A: 3 groups of rows, each row roughly a mix of its group's hidden directions
A (155 x 14)
11 -11 14 44 -16 31 39 -33 -39 8 8 -31 49 9
-16 19 35 -12 24 -15 -31 -23 1 -25 -38 62 -29 15
-52 3 18 -4 -6 40 54 -9 5 -31 -19 -8 -38 29
35 1 -60 -16 11 7 -20 -12 19 -17 40 11 23 52
15 -51 60 -27 11 -31 5 -15 13 -8 -38 -5 -8 -32
24 44 -26 15 -5 1 -6 37 65 1 -38 26 5 -3
34 -7 -27 17 -49 -45 -37 13 25 20 -8 21 9 -39
-53 31 -20 9 29 -14 -44 20 36 24 -8 -7 -35 19
7 7 -12 -35 -6 36 -1 -19 47 30 35 21 -40 42
-40 -37 28 21 -22 -33 -10 42 -5 -30 -8 -38 4 -35
-72 -11 -12 -24 -20 -12 32 26 4 -43 -14 2 -30 -3
24 44 14 -2 36 30 26 36 19 -44 4 -33 20 -24
-25 41 11 -15 -39 -37 11 -40 -10 32 -14 -8 -51 4
17 -23 21 -28 -24 -22 3 19 59 -47 -3 -24 25 -31
-14 -10 39 45 36 4 18 2 -6 -6 46 1 -1 61
4 -33 26 -32 -7 15 40 -2 -46 41 27 30 -32 -14
-10 48 -4 17 27 13 47 2 -3 -15 -5 -33 64 4
22 -24 6 13 -8 10 5 40 -74 -21 36 -7 28 10
34 -40 -30 10 -20 -1 41 1 37 38 -26 34 29 7
-15 -31 -7 -34 -2 7 44 37 0 -63 12 -1 30 -23
-14 -15 8 -9 -21 29 27 22 49 57 -17 32 -32 -16
4 -28 -37 3 -50 -55 -2 -17 -12 33 6 13 15 41
7 -28 12 -28 -19 30 -11 -28 -4 60 -20 -48 34 1
4 -22 11 -20 -30 -16 18 1 46 53 34 31 14 -39
-34 -39 21 -11 -20 32 -40 -13 1 3 -17 -66 5 14
-32 -19 16 -33 -40 25 12 -43 -10 -41 7 -47 12 -11
-25 12 -32 11 -72 -20 -11 -21 -8 -7 -43 -30 16 11
-31 -36 5 28 -2 -44 -5 31 15 48 6 44 22 -16
3 -1 -5 -13 39 26 60 -6 10 -3 -29 55 31 -18
31 -5 65 -13 -12 41 11 6 38 4 39 -23 -19 10
5 -44 31 -38 17 40 -25 -10 -23 25 22 -24 -28 -36
-20 -28 -50 -24 -4 -13 -3 7 14 -41 23 -19 63 0
52 18 -22 2 6 1 47 -5 -4 4 9 -4 61 -40
43 60 -28 14 22 3 -5 -63 -17 -3 2 0 9 0
10 23 -3 -41 -42 20 16 -29 46 -27 49 8 19 -7
27 46 15 1 -24 7 -5 20 22 -69 29 5 0 31
9 0 30 -12 -15 -22 13 34 -33 -41 -36 -58 -11 -22
30 0 48 -3 -15 -54 -9 31 27 3 -3 25 -18 -47
-29 -3 -2 -21 -10 10 14 -22 23 -42 24 78 4 -15
25 -16 -1 -29 20 -10 -14 38 -17 -58 -27 -46 13 27
24 -4 14 -7 -10 43 -17 25 -26 -65 -23 -36 -20 22
26 6 23 10 28 57 13 0 -11 66 17 -12 -3 31
-3 46 -6 61 9 -9 -8 -17 31 36 20 -20 42 -2
10 39 -39 16 41 -27 -4 -7 -71 -12 -2 -11 11 3
16 44 32 -41 -19 15 14 -50 37 -32 21 -13 10 4
-46 4 -46 12 -49 -31 4 -8 15 -19 -46 22 -15 -10
-11 8 13 5 -5 -2 -43 -6 21 41 53 -55 13 28
-13 -29 -23 14 2 26 -10 31 -24 77 21 -2 3 29
-4 10 -5 -43 55 -20 -20 25 -19 -26 50 -14 33 -9
11 1 -16 -47 -54 14 22 -20 40 -34 -1 -19 37 -15
67 46 -12 -20 -21 -6 -7 -25 -29 -26 -15 -28 -13 17
5 -19 47 16 7 -28 13 -23 -18 -26 -67 2 -33 -16
-1 14 -2 -6 -27 -29 -56 32 -12 20 -16 -31 55 22
-37 26 -26 29 -18 45 -6 13 30 -23 42 6 -20 38
49 21 29 14 -9 -14 17 30 30 32 21 27 -36 -40
-25 56 -4 -4 -2 -32 -42 17 4 -50 33 1 -27 0
50 -28 13 24 18 32 -11 54 24 39 -4 -13 -23 12
-19 4 41 -9 5 36 11 -18 -13 -59 26 -51 -2 -21
-33 -1 -9 -8 -9 8 21 -4 74 -14 18 -28 -52 2
48 43 -25 -42 -18 -8 -4 35 -4 -35 -14 40 3 -1
21 -43 -20 45 -23 -32 5 -3 14 44 -4 42 -7 33
2 -10 -17 -1 46 -26 -35 34 43 -34 27 0 -18 41
-27 -6 -33 33 -40 -46 -5 8 8 -3 -57 -10 -33 -7
12 40 27 8 55 13 11 -46 17 -9 -19 -40 -25 19
4 -3 15 49 36 17 -9 -31 53 -42 -16 -13 -29 11
-12 30 -9 24 5 1 1 -21 4 66 -52 -2 -43 15
-15 35 -27 -15 -19 13 11 -73 -19 35 -2 -31 -4 19
-36 72 -1 9 16 36 1 2 5 -6 -44 -2 34 7
1 -15 -3 -44 60 -3 16 38 8 -16 -19 -45 3 34
-14 18 -31 -24 62 19 34 -27 17 -37 21 23 22 2
-3 27 4 -11 -6 6 -42 -19 -41 0 -13 73 -31 -10
8 12 -26 43 -20 14 14 50 -51 -8 -36 6 36 10
64 -4 2 -17 9 -7 -12 23 47 -21 38 -38 5 -21
41 -30 -38 -11 -34 -28 9 46 34 -1 -36 13 -18 8
-42 -2 38 -1 -14 -50 10 24 -35 -2 -53 -3 -23 -11
-32 21 27 33 54 21 38 -33 -30 -7 11 15 29 -6
-37 20 -17 -17 16 -22 -44 0 12 61 6 -47 12 -1
-49 4 -23 1 -32 29 -27 -68 -1 -4 16 11 -3 26
-20 -59 -13 -19 -16 -43 -23 -1 -2 20 -9 27 -53 14
0 -22 15 -61 28 9 32 28 -27 -53 6 -22 -13 -4
6 13 -9 -10 -28 -75 -42 4 -9 -20 -31 -16 20 -22
-5 37 -27 21 28 -67 21 1 27 16 38 1 -19 -14
37 -17 20 -51 -41 5 7 31 -21 -43 -26 -29 0 3
-1 13 20 7 41 32 27 -59 34 -36 -31 -13 1 16
18 -9 -38 40 33 -3 17 49 -23 -7 -36 -29 35 -5
-17 17 -34 -13 -24 40 -15 -57 10 -15 32 -32 -17 33
-37 22 -55 13 25 26 11 -38 3 16 30 -3 -9 46
17 -51 16 -25 -51 21 1 -42 6 5 46 -18 13 10
-13 38 -3 -16 -8 13 4 19 3 -68 -45 -22 -14 -38
-3 -26 -1 7 -55 -9 -20 -24 -9 73 -4 -5 31 -5
-38 -57 -13 -16 -28 -11 30 20 35 -37 -27 5 8 -21
-2 43 -20 -10 3 -15 21 -29 -14 -36 -15 19 23 -69
0 50 -10 -16 9 1 -13 42 55 -37 -22 -28 -8 -27
-29 30 23 26 8 14 -51 10 -43 4 -5 -52 -27 5
57 17 28 3 5 -35 -57 -12 -6 13 -38 23 -3 11
-1 -84 39 -10 6 4 5 3 37 7 -26 8 9 -16
-8 19 -3 59 -21 -15 -11 2 -40 -12 -34 42 -23 38
-11 -47 -10 20 -11 -22 -3 -16 17 -41 -4 -71 -1 24
-32 -25 21 -44 -12 23 -4 -50 38 30 8 30 21 -19
43 -38 2 -24 19 1 6 44 42 4 6 45 -34 10
-4 -30 -9 -50 -63 18 -27 -27 -1 -27 2 10 17 30
7 14 45 -48 0 -8 44 -17 26 -41 -2 -36 -23 -18
-8 13 12 29 2 -14 15 16 -34 -20 16 10 9 86
17 -31 -11 5 -19 32 24 50 -39 -27 -10 -46 30 -2
-19 4 -37 9 28 7 30 38 50 16 -16 27 -34 -36
-13 -39 -11 39 42 -18 -12 51 11 -20 13 28 40 -9
24 -31 24 -3 6 -28 6 25 -62 27 -48 -15 22 -12
41 45 -21 -9 35 -18 34 -31 -18 6 -10 44 28 -15
-13 -27 -11 11 21 14 -11 54 -19 -46 -11 -49 -4 38
6 1 -23 -30 -15 0 -28 -62 -29 -11 -24 -27 47 22
-3 67 -1 22 29 -5 -19 22 -45 12 -1 19 16 42
58 21 30 6 -22 16 -41 -20 -13 9 49 5 30 13
13 -22 32 -13 1 -19 -3 -11 25 39 -72 -35 20 -2
48 14 -5 -45 -20 -11 12 -42 -16 44 -22 18 36 -2
14 15 31 -47 -54 -14 2 -5 48 -26 7 -32 21 -9
10 23 43 15 38 27 16 -32 12 -67 -12 9 -11 3
-5 -4 13 -43 15 16 -15 7 39 25 1 -27 -54 52
-6 -55 1 17 16 6 14 17 -14 35 -40 46 -30 34
26 -6 37 5 23 76 -5 32 -24 16 -14 0 -11 25
40 -63 -15 -21 -17 13 15 8 11 21 -34 21 -21 -41
50 49 -39 -16 -10 -22 -7 -40 -28 -8 -6 -17 -1 35
8 -16 -6 -22 63 1 1 40 -16 -42 -32 -16 21 35
-19 44 -38 39 -39 -2 -11 -3 30 -2 -31 -37 -7 32
64 19 0 -6 25 -21 -5 25 -12 -68 -10 3 13 -11
8 39 -29 -23 -29 -43 -33 23 -10 -10 -7 -16 59 -9
20 18 30 -9 70 -25 -5 16 -9 -16 -47 -35 -4 -4
-18 43 -57 27 21 11 -11 19 9 5 5 61 -6 -14
-68 -8 5 -29 17 -30 -23 -18 -7 -1 3 39 -33 33
23 -16 -13 28 -79 18 12 -30 -10 -11 -31 -17 18 -11
9 -59 -11 -9 -12 -15 -2 52 18 10 22 -38 45 -8
11 -17 34 -19 6 36 8 18 39 -32 58 36 -6 -20
26 29 24 26 48 -13 -8 45 -7 -40 34 5 -34 2
50 3 13 17 8 9 17 -21 -11 -9 34 77 5 -11
3 -9 9 -3 -34 31 47 10 -26 -33 56 22 -35 -6
-38 -37 5 -65 -6 38 6 -11 28 3 -26 -28 -2 -17
15 -42 -10 20 -44 24 26 8 -30 14 -45 -44 14 17
-27 -8 -64 -9 -38 -30 -4 43 14 7 6 29 9 -30
23 -34 1 8 -64 -6 2 -6 12 -57 -13 10 -39 -11
11 -34 -32 -9 9 -25 11 55 -21 34 -49 1 -14 29
5 6 -23 -20 -13 -49 3 5 -82 -26 -4 -12 -3 -6
-27 -28 12 -22 -57 28 35 -25 31 -3 -33 32 13 2
-33 51 3 -38 20 -25 -29 -25 16 -29 39 8 -1 -31
-15 22 10 -52 21 -7 -2 -50 -22 -25 -48 30 3 23
-19 4 36 -62 -30 -2 39 -40 17 -2 8 -12 -35 -4
4 39 -7 18 -27 -54 -28 -10 -13 -45 2 -29 -42 10
-1 -54 9 -13 -27 -18 -19 13 43 36 -27 37 11 -33
15 -2 24 12 25 -50 -28 40 22 -31 0 -51 -16 -18
36 45 -14 -27 6 14 -15 -80 2 -12 2 -2 10 2
43 0 7 -23 -12 44 45 -23 -15 -13 25 19 53 -7
4 -27 -35 14 -31 1 -1 15 -3 -55 5 35 58 -16
37 47 21 -7 29 -8 -9 -56 9 1 17 -49 -16 13
6 1 -2 -2 8 64 3 18 -11 2 64 21 37 26
3 1 -17 21 20 1 -67 12 -5 -14 27 -7 60 30
-1 35 -2 -45 7 -40 6 -62 15 -37 5 -1 10 -28
33 -9 15 3 5 14 -23 -13 19 -5 9 59 -43 -57
one row of each group, then the others: which group is each in?
16 -7 -35 -18 18 30 -2 24 32 13 34 8 -26 67
<21>
20 -10 -4 -2 7 10 -29 32 53 13 -30 38 -50 -29
<29>
-29 -63 -40 -28 -12 -9 12 33 14 -2 18 24 31 -25
<121>

4 -17 4 65 12 -41 -40 41 24 11 24 3 0 -17
<21>
11 61 -3 -13 19 -16 -65 23 9 12 25 -12 -17 -24
<29>
24 -8 -40 30 -50 -20 21 -11 32 3 -40 -9 19 -40
<29>
31 11 25 -11 34 15 -2 17 -44 -15 -64 -33 -2 18
<21>
-56 -46 32 23 -9 26 -3 17 -2 45 -16 -30 6 -18
<21>
25 -12 39 40 9 58 10 0 -1 -22 17 -33 6 43
<121>
-19 -22 -3 -1 15 -48 -17 25 65 -1 26 -2 -39 21
<29>
14 -11 25 39 28 -21 -28 15 -36 15 43 21 -40 33
<29>
-24 19 10 -42 -5 -13 -28 -65 32 18 25 27 -25 1
<121>
-14 49 8 -12 -23 -10 -9 -41 17 -28 15 -1 -69 9
<21>
-31 20 7 -18 -8 -27 10 -37 -1 -75 21 21 -11 -26
<29>
